In the rows, 128 means zero.
Turns, then the turns between two rows, first turn first; the first pair answered:
veb:
[178 118 118 172 142 118 125 191 174 141 129  89 133 119  79 121 186 171
 133 105 111 130 109 172 168 113 145 145 138  95 114 119 134 147  87 115
 161  73] |-> [142 141 141 156 114  95 138 140 105 162 124 132 227 125 181 170 152 151
 133 150  96 147 147 148 126 105 124 129 151  99 158 118  80 158  80 104
 105  90]
[154 130 138 155 145 134 164 152 104 129 144 122 187 138 123 155 135 123
 136 114  81 139 148 142 138 110 128 144 145 111 134 114 123 148 116 117
  88 130] |-> [ 92 137 148 116 128 113 130  93 115 113 122 165 155 131 191 137 105 122
 109 158 109 137 128 109 118 124 110 129 148 142 134 131 121 124 137 116
  94 163]
[193 121 135 159 138 146 175 127  81 126 176 125 161 122  75 176 126  78
 152 114 114 140 162 124 129 119 122 109 107 114 140  92 130 159 101 129
 104 110] |-> [129 129 149 114 117 119 137  57  82 109 149 173 145 118 165 167  92  70
 124 163 136 142 148  89  99 132 105  91 113 144 149 114 123 141 122 128
 103 150]
[164 141 154 124 133 120 149 118 118 139 169 121 125  78 108 108  96 109
 105  60  78 138 229 105 120 129 112 105 115 130 132  74  84 169 186 137
 115  59] |-> [130 146 159 103 122 105 127  82 122 129 152 145 110  75 151 101  79 106
  89  90  88 137 220  85 110 139 103  96 119 148 135  84  80 156 194 136
 120  81]
Gige:
[ 74 125 139 141 113 115  87 149 181 161  73 144 108 123 128 136  98 153
 160 118 144  96  90 123 119 130 148 151 136 137 131 188 108  97  92 153
 189 100] |-> [ 55 140 162 121 106 111 105  71 155 139  85 182 113 123 156 139  73 132
 127 139 137 102 120  91  85 137 124 122 149 166 127 171 114 116 126 157
 156 133]
[117 147 154  73 172  97 115  90 153 105 135 170 120 101 175 118  98 130
  88 191 137 157 148  87  95 121 164 119 118 151 129 117 111 132 149  99
 133 153] |-> [147 135 136 108 163  93 110 179 139 156 124 132 172 109 170 148 119 151
 134 173 126 164 138 128 118 103 183 145 105 106 158 131  69 120  95  82
 139 110]
[122 129 118 160  88 161 136 101 151  83  86 133  92  95 169 141 127 155
 160 123 151 100 125 115 124 144 172 140 121 104 107 130 103 121 120 122
 119 119] |-> [122 133 119 158  88 161 141  89 136  84  91 139 106  94 178 148 123 149
 157 128 149 100 135 109 117 142 163 132 127 109 112 124  99 128 122 121
 111 122]
[ 89 119 125 105 125  82 136 139 128 115 140 150 128 129 132 122 139 150
 142 134 148 122 106 106 100 127 124 100  98 114 122 136 110 159 107 128
 116 138] |-> [ 94 117 124 112 124  84 134 153 128 120 137 144 126 129 128 124 140 156
 141 130 151 120 105 111 104 127 131 104  95 110 123 139 108 155  99 128
 121 135]
tad:
[ 77 150 178 118 153 157 146 128 184  92 112 141 145 147 140 170 189 114
 139 113 177 126 127 124  91 151  79 102 134 128  60 170 144 108 101 108
 177 148] |-> [ 87 153 180 127 151 154 162 141 160 115 115 137 189 152 150 193 189 110
 151 115 165 132 146 129  90 143  78 104 138 119  79 162 121 116  87 104
 156 141]
[154 161 129 131 156 146 108 120 143 129 130  98 100 154  90 123 127 123
 116  95 115 152  98 176 146 110 157 146 130 113 128  89 117 137 135 168
 144 147] |-> [119 173 140 109 139 131 100  67 127 125 122 131 107 152 152 128 102 109
  98 127 121 154 101 151 120 114 143 133 139 134 138  95 107 135 150 165
 130 172]
[154 112 116 125 154  93 163 118 120 115  91 130 154 128 131 192 155 139
 135  84 117 161 118 139  80 112  90 105 133 145 136  73 109 129 152 125
 150 126] |-> [159 106 111 124 161  98 156 126 144 103  92 121 114 122 106 171 164 146
 127  73 126 152 102 143  92 117  95 108 128 148 118  75 132 126 157 128
 170 122]
[ 94 128 106 123 127 114  95 169 156 143  99 110  87 124 161 110 151 144
 143 129 154 124  89 143 138 123 144 136 127 117 133 164 108  99 117 118
 161 109] |-> [ 79 135 113 117 116 105  99 148 130 149  96 125 122 127 200 129 136 137
 142 147 150 125 102 130 118 120 136 132 132 120 151 166  88 103 117 114
 138 118]
nula:
[112 137 134 104 119 112 120 149 169 107 119 137 100 142 102  99 133 130
 138 113 132 117 110 126 127 138 136 117 123 154 118 138 160 110 123 140
 161 134] |-> [117 150 151 109 119 116 158 110 124 109 136 156 151 146 122 126 118 111
 130 123 108 126 150 113 104 135 122 104 131 156 129 116 152 141 134 139
 116 143]
[132 112 127 137 149 130 116 125 147 126 160 115 110 128  96 140 131 155
 107 108 135 130 126 148 145 110 132 139 127 132 127 140 132 131 140 125
 134 136] |-> [126 120 137 136 137 125 128 105 116 139 159 127 152 131 127 158 122 147
 104 122 120 138 148 142 130 106 123 129 131 133 143 135 114 141 138 122
 110 145]
[123 142 133 153 129 129 159  93  96 130 119 130 141 133 122 150 117 124
 109 124 115 107 159 115 105 156 109 150  97 130 146 116 116 146 127 131
 140 132] |-> [105 133 119 147 123 119 122 131 123 139  97 121 116 131 138 137 122 146
 119 131 135 104 125 125 124 155 119 164  86 120 149 139 106 118 107 123
 169 119]
[ 70 107 140 128  91  82 106 114 133  96  87 128  61 115 176  64 109 142
  63 125 116 124  81  80 150 109 163 129 121  95 133 107 200 108 109 111
 172 113] |-> [ 94 118 155 136 101  99 161  63  96  75 117 143  92 119 151  78 105 118
  46 115  89 130 129  65 131 106 148 112 130 111 126  73 214 151 139 119
 128 125]

(two turns a pair)
[ 93 138 133 120 118 114 107 108 137 117 111 162 121 138 172 135 111 136
 105 158 141 131 131 117 119 127 106 122 117 149 145 128 114 113 129 105
 118 151] |-> [107 130 117 133 118 115  93 167 157 133 106 135 115 139 146 134 129 148
 125 142 147 129 109 140 144 122 124 140 110 127 146 140 105 102 105 102
 143 125] -> Gige then veb
[ 90 137 102 119 111 126 128 167 140 162 101 146 172 136 209 117 152 130
 210 147 117 124 128 139 132 141 137 138 143 116 163 162 104  75  83 118
 127 109] |-> [ 75 145 121  84 122 137 141  66 156 101 120 183  97 128 191  78 136 105
 149 151 126 112 138 101 111 162 117 106 154 174 120 142 157  94 151 138
 128 155] -> tad then Gige
[188 117 108 139 158 132 105 161 120 146 156 108 149 127 125 125 138 127
 158 123 112 126 121 147 135 156 129 149 137  92 121 110 135 163 124 119
  99 127] |-> [159 110 103 121 156 118  67 159 153 134 138 114 102 120 142  97 136 133
 149 138 138 122  86 142 139 163 131 154 135 102 111 126 144 135 126 117
 132 136] -> veb then nula
[130 121 111 143 148 168 144 100 141 109 131 127 115 107 128 140 135  90
 110 116 147 138 163  87 137 132 160 119 136 121  87 134 168 133 155 143
 109 100] |-> [141 120 113 154 150 172 154 116 134 121 137 120 134 109 122 151 143  93
 119 107 139 138 171  96 138 125 163 121 138 110  93 131 161 138 146 141
 102  93] -> tad then tad
[ 71 144 156 151 105 107 101 135 109 164  92 143 191 129 200 153 111 140
 137 154 132 156 150 128 108 114 143 117  98 101 153 144  98 124 102 124
 103 127] |-> [123 143 165 163 148 150 160  86 130  97 144 138 120 124  72 118 124 122
  98 104 116 141 179 120 113 126 139  95 110 138  97  98 182 172 165 149
 102 142] -> Gige then nula
[118 146 119 144 131 145 149 108 134 109 160 147 116 120  88 129 141 129
  95 130 104 119 159 121 132 134 141 108 141 132 104 105 167 143 175 122
 121 154] |-> [110 150 125 140 127 140 152  98 121 115 159 157 137 119 112 138 136 125
  95 144 102 120 165 114 121 129 135 106 141 132 109 105 153 149 175 121
 111 158] -> veb then veb
[149  86  91 169 145 183 129 187  84 173 160  78 118 105  70 125 152  93
 132  86 107 158 158 142 160 121 140 162  95 155 156 106 117 178  91 125
 134  97] |-> [102 104 120 130 135 172 141  76  55 142 165 137 117 101 131 125 114  64
  87 124 105 163 186  90 114 132 111 125 111 201 154  93 122 196 139 129
  94 148] -> Gige then tad
[175 113 136 160 156 160 162 149 156 123 156 106 112 115  59 132 135 129
 131  79 116 124 136 138 126 105 138 128 128 123 121 130 147 130 113 142
 117 114] |-> [157 117 145 143 159 157 156 112 168 103 156 120  81 114  63 116 126 123
 110  86 125 119 133 119 118 116 128 118 134 143 113 132 164 129 134 148
 119 131] -> tad then veb
[174  90 176 149 151 101 131 134 158 153 141 117 155 131  67 153 148 116
 143  91 101 145 154 140 164 130 139 118 121 118 105  67 137 128 132  84
 138 126] |-> [122 101 184 122 127  70 104 111 137 173 109 150 189 134 164 174 121 115
 141 136 109 151 149 124 140 132 128 112 124 119 137  85  97 110 112  72
 128 144] -> Gige then nula
[130 110  97 122 123 145 102 148 140 129 118 111 120 134 118  94 144 141
 120 112 133 130  94 162 149 110 115 121 145 122 122 145 121  94 130 134
 158 127] |-> [117 111 103 110 124 143 102 123 143 119 119 126 106 134 125  87 140 136
 105 121 135 127  93 148 142 115 108 115 150 135 118 143 129  98 147 138
 156 140] -> veb then tad
[114 118  94 116 152 111 149 161 147 160 105 105 123 126  64  80 167 151
 130  81 101 122 142 155 143 118 149 126 134  97 177 112 112 133 102  76
 161  48] |-> [ 47 133 112  74 131  81 117  96 141 150  81 157 116 121 161  79 129 141
 106 136 121 123 134 117 110 129 128 107 144 130 190 128  96 119 119  71
 152  87] -> veb then veb
[106  91 152 148 112 112 120 142 166 114 147 158 126  98 153 124  84  87
 135 124 198 174 115 128 163 121 134 153  66 121  65 187  84 142  84 153
 175 115] |-> [120  95 157 157 108 116 144 152 139 129 157 155 173 104 155 148  87  82
 146 124 182 182 138 135 158 117 133 153  66 106  78 179  65 154  73 150
 154 108] -> veb then veb
[140 138  96 125 108 132 129  37 149  64 118 134  43 150 105  89 170 133
 118 159 147 137 164 103 141 166 110 130 153 149  87  89 172  99 164 137
 135 155] |-> [190 132  84 179  97 133 155 145 102 135 121  87 161 162  96 151 197 142
 186 137 116 153 186 155 163 138 132 160 140  84 138  91 105 102  92 123
 107 100] -> nula then tad
[147 112 123 144 109 188 144 152 130  42 137  77  59 123 120  65 168 125
 160 107 149 147 137 149 147 140 160 147 136 133  94 144 157 110 150 143
 187 112] |-> [100 132 147 112  89 170 148  73  96  32 133 129  90 121 199  75 129 103
 134 153 147 153 156 109 105 145 133 121 148 160 111 141 142 120 176 142
 149 150] -> nula then veb
[108 126 110  97 108  99  94 118 144 133 111 134 106 127 178 120 123 125
 135 150 150 132 111 121 124 135 122 133 126 118 127 143 123 105 122 123
 144 135] |-> [153 131 121 128 120 120 150 112  96 144 141 128 173 134 148 154 128 110
 143 128 114 138 160 126 114 124 118 130 132 104 141 115 118 142 124 126
 102 129] -> nula then Gige
[115  63 117 113 118  87 180 128  86 150 130 131 163 168 101 159 133  90
 138 148 138 155 168 125 124 114 114 131 104 108 158 147 107 126  87 132
  83  98] |-> [113  65 119 108 121  95 190 100  84 137 140 139 151 168  91 153 129  81
 123 145 134 155 175 114 112 118 106 119 109 123 142 140 124 140 106 136
  75 110] -> tad then nula
[144 129 138 140 129 135 116 142  93 174 122 119 165 131 139 177 130 124
 150 107 103 140 134 147 131 129 127 113 131 112 165 124 106 140 116 117
 101 102] |-> [137 131 137 135 125 131 107 145  97 175 115 120 161 130 156 176 126 130
 153 115 108 142 126 142 131 133 129 116 131 111 166 132 102 129 113 116
 106 103] -> nula then veb
[ 80 118 177 124 118 131 109  92  95 130 100 168 166  89 185 116  92 140
 136 173 146 101 124 121 128 137 105 111 141 129 133 156  99 129 126 138
 137 127] |-> [148 108 169 153 154 172 148 113 119 103 141 133 120  87  58  89 126 141
 130 111 133  90 137 143 150 141 119 114 138 128  92 127 155 155 145 153
 154 111] -> Gige then nula
[148 156  91 166 160 116 132 164 137 150 152  84 152 119 110 114 141 124
 101 167 149 124 115 158 144 127 132  99 127  90 176 123 140 110  94 100
 164  64] |-> [105 168 110 134 154 104 131  83 120 130 150 128 150 118 170 109 109 103
  68 201 152 126 130 122 106 138 108  76 141 127 178 117 144 118 131 101
 139 103] -> Gige then nula
[145 117 130 141 125 143 166 116  92 135 137 127 181 134 139 155 113 122
 136 126 105 124 160 129 125 116 122 128 122 126 141 109 116 154 125 125
  98 130] |-> [129 109 118 122 138 146 126 114 156 103 129 122  77 122  99  99 120 137
 115 114 139 107 112 123 148 132 133 132 118 145 105 125 161 129 147 132
 153 140] -> veb then veb
[105 109 111 109 139 127 107  88 150 106 107 161  99 123 157  95  99 122
 115 152 147 121 124 128 111 128 162 113 141 158 141 139 160 110 154 120
 132 122] |-> [150 106 107 137 157 147 133 115 156 107 131 131  95 124  85  95 127 124
 123 116 135 116 135 146 130 122 172 117 136 146 123 124 181 128 150 126
 137 102] -> nula then veb
[140 126 129 115 125 129 135 117 137 122 132 132 110 130 132 116 129 122
 114 123 118 130 129 131 118 130 125 135 130 149 123 128 140 137 123 136
 121 123] |-> [148 124 129 124 125 133 146 128 130 131 134 127 128 132 131 127 131 120
 126 120 110 131 135 141 120 125 128 139 130 139 128 127 134 141 116 134
 111 117] -> veb then Gige
[145 168 198 115 156 118 213  41 129 102 187 163 124 181  41 113 145  98
 110 118 109 152 114 139 140 113 118 114 174 156 143 126 175 220 172 141
 114 155] |-> [184 158 173 158 150 116 205 153 125 154 173 114 173 190  27 142 178 124
 164  95 101 160 101 189 174  94 146 148 161 102 173 142 136 202 108 127
 127 107] -> tad then Gige
[ 76 131 149 112  93 108 109 179  64 146 156 133 166 157 160 118 140 126
 145 126 148 100 133  93  98 102  98 138 115 109 184 144  29 128 100  88
  83 131] |-> [118 136 164 126 120 139 163 133  49 112 198 133 153 159  86 113 147 108
 119  96 120  95 170  82  86 105  87 117 128 130 152 109  76 168 141 104
  59 143] -> nula then nula
[ 99 126 127 133 118  94 105 113 136 137 142 119 110 130 150 107 132 167
 135 136 145 126  86 123 148 145 148 141 147 147 131 146 121  93 134 150
 141 127] |-> [ 98 128 127 140 117  91 109 130 123 155 143 110 138 133 160 122 130 168
 146 136 142 133  95 129 151 138 151 144 144 134 145 149 103  91 121 149
 135 123] -> Gige then Gige
[151 128  90 138 140 117 130 113  95 143 128 121 116 138 143 148 141 117
 145 108  71 138 105 170 168 121 127 165 150 117 160 149  92 145  99 127
 118 105] |-> [158 128  96 137 147 122 141 102  87 134 138 124 120 139 129 150 143 112
 138 106  65 138 118 172 165 121 124 160 156 121 157 142 103 154 108 128
 108 107] -> nula then nula
[ 90 101 109  93 110 114  76 113 140 116  82 125 178 158 195 136 116 144
 174 167 118 141 121 162 111 135 128 158  86 145 143 149 104  76  76 130
 164 134] |-> [140  89  94 122 135 144  93 155 175  98 107  85 128 154  96 108 150 156
 180 116 118 129 117 188 146 136 144 172  81 137 110 137 145  82  78 133
 191 113] -> Gige then veb
[181 134 121 136 116 120 131 172 125 165  90 105 152 116 127 140 151 101
 147 143 107 135 119 149 135 112 147 149 139  84 141 131  82 111  94 117
 141 127] |-> [161 148 144 117 114 119 152 100  98 144 103 144 167 117 160 150 124  81
 116 167  97 137 147 117 104 116 126 125 150 111 141 116  87 132 126 123
 106 154] -> Gige then Gige
[159 130 129 130 115 163 150 158 103 126 119 101 137 115  81 131 131 128
 123 104 101 155 142 124 153 103 134 133 145 105 151 115 126 151 142 109
 107 108] |-> [139 122 119 120 107 152 115 183 128 134  94  97 113 113 105 118 133 145
 130 116 124 151 111 127 165 104 138 144 138  96 151 140 112 124 128 103
 133 106] -> veb then Gige
[111 100 122 103 140 113 150 131 170  76 113 146  56 101  95  77 177 149
  88 129 164 119 108 125 148 144 136 136 124 142 128 104 156 113 155 156
 161 111] |-> [151 108 134 123 149 132 204 115 128  74 142 143 105 106  64 100 175 130
  91 114 133 127 157 125 137 133 126 125 131 138 126  75 160 148 163 160
 122 112] -> veb then Gige
[141 136 143 135 144 138 115 122  99 135 115 117 176 131 147 141 132 127
 125 138  96 145 143 138 123 139 148 121 133 134 136  99 152 118 111 121
  96 127] |-> [127 133 134 130 140 128  90 145 114 142 100 117 159 131 166 133 134 138
 134 146 111 142 119 139 137 139 157 133 125 129 142 113 144  98  97 116
 114 121] -> veb then Gige
[144 114 132 133 111 145 144 174 158 143 112  89 146 128 115 131 147 150
 151 110 147 130 124 159 144 114 141 154 130 138 140 149 119 125 108 106
 145 113] |-> [131 114 130 124 112 144 129 166 177 128 108  94 113 127 113 110 145 149
 142 115 158 128 109 148 145 122 137 156 128 151 125 150 134 119 119 108
 159 120] -> veb then tad
[115 147 104  83 154 113  99 161 136 133 129 122 128 111 146 103 123 151
 127 136 157 135  72 120 161 119 168 152 109 120 157 140 110  97 149 144
 186 139] |-> [168 157 117 115 162 133 172 146  81 133 168 119 198 121 102 138 129 128
 128 112 115 148 135 127 146 105 159 141 121 114 160  98 111 146 161 147
 130 134] -> nula then Gige
[126 135 119 129 130 116 129 165 140 130  81  90 170 132 145 126 142 142
 152 140 116  98 137 135 137 130  90 123 116 125 135 151 116 126  98 107
  98 128] |-> [132 139 129 122 143 127 154 113 140  92 105 106 140 128 110 111 137 128
 124 130 110  96 155 115 124 137  80 104 124 152 113 124 150 149 136 120
  87 149] -> nula then Gige
[141 131 161 134  98 135 150 120 113 138 153 159 213 123 135 179 125 123
 130 136  99 161 117 132 111  84 111 129 150  65 108  98  66 147  95  88
  88 157] |-> [ 86 124 147  96  93 123  76 113 180 116 118 167 115 111 164 129 113 140
 105 158 149 148  51 114 121 100 115 133 142  91  87 131  82  97 104  91
 149 173] -> nula then tad
